0: [-26 16 1 8 -25 -47 6 18]
1: [23 2 -12 72 -21 50 12 -38]
2: [-13 -18 -8 -29 28 22 19 -70]
3: [-8 -27 -19 31 -27 -41 14 2]
4: [25 -18 -53 71 -26 13 -55 13]
5: [36 14 66 -17 18 43 13 -2]
6: [10 13 -35 60 -12 -26 -6 46]
7: [63 -21 22 4 -17 -36 -4 -42]
8: [25 18 -32 0 -5 23 8 -46]
9: [17 66 41 6 22 55 -10 23]
10: [80 61 29 -4 -19 55 -11 10]
11: [-6 -7 -1 -28 36 26 13 -63]
12: [5 62 -14 -26 58 35 -26 -3]
13: [30 65 39 16 29 57 -15 28]
14: [-76 9 -4 -12 -20 40 9 -67]
15: [-12 -41 1 -12 -15 -27 37 13]
16: [-3 -126 -63 62 -7 -88 -3 -11]
17: [5 73 -17 -27 48 44 -29 -11]
18: [0 -53 4 64 -35 -49 -24 37]
19: [3 -24 30 -6 23 -22 27 -51]
20: [-49 -22 -38 62 21 -28 -4 -8]
21: [-31 -17 -20 -9 10 7 -40 84]
22: [-23 -121 -69 64 -14 -95 -6 -7]
23: [-53 -7 -8 -41 9 1 -6 0]
24: [-21 31 41 -8 -3 -25 38 42]
25: [-17 13 -81 -1 -16 74 -69 -69]
26: [3 -23 35 -12 25 -28 20 -43]
27: [-27 23 2 8 -29 -52 7 19]
28: [-4 77 17 78 16 10 8 29]
29: [16 3 28 -34 44 5 -17 8]
30: [123 1 -12 -1 41 26 -20 -62]

[62 54 22 1 -23 45 -10 13] -> 10 13
[51 -69 -16 -8 -15 6 -20 -8] -> 7 15
[5 -64 14 80 -42 -58 -16 37] -> 18 3
[-22 -28 -11 22 -20 -41 19 -3] -> 3 15
[-51 -16 -17 -57 11 4 -7 -6] -> 23 2
[-10 67 13 88 13 6 -1 27] -> 28 6
[108 -42 49 -1 4 -53 12 0] -> 7 26
[-19 -13 -12 -25 17 16 -42 70] -> 21 23
[127 2 -9 4 43 37 -21 -72] -> 30 8
[-24 8 -80 -7 -21 75 -71 -65] -> 25 8
[-50 12 27 -44 -30 9 21 2] -> 23 24
[13 22 -16 50 -9 -26 8 60] -> 6 0
[-16 -8 -4 -45 23 20 -36 81] -> 21 29
[-8 75 14 82 17 8 4 28] -> 28 13
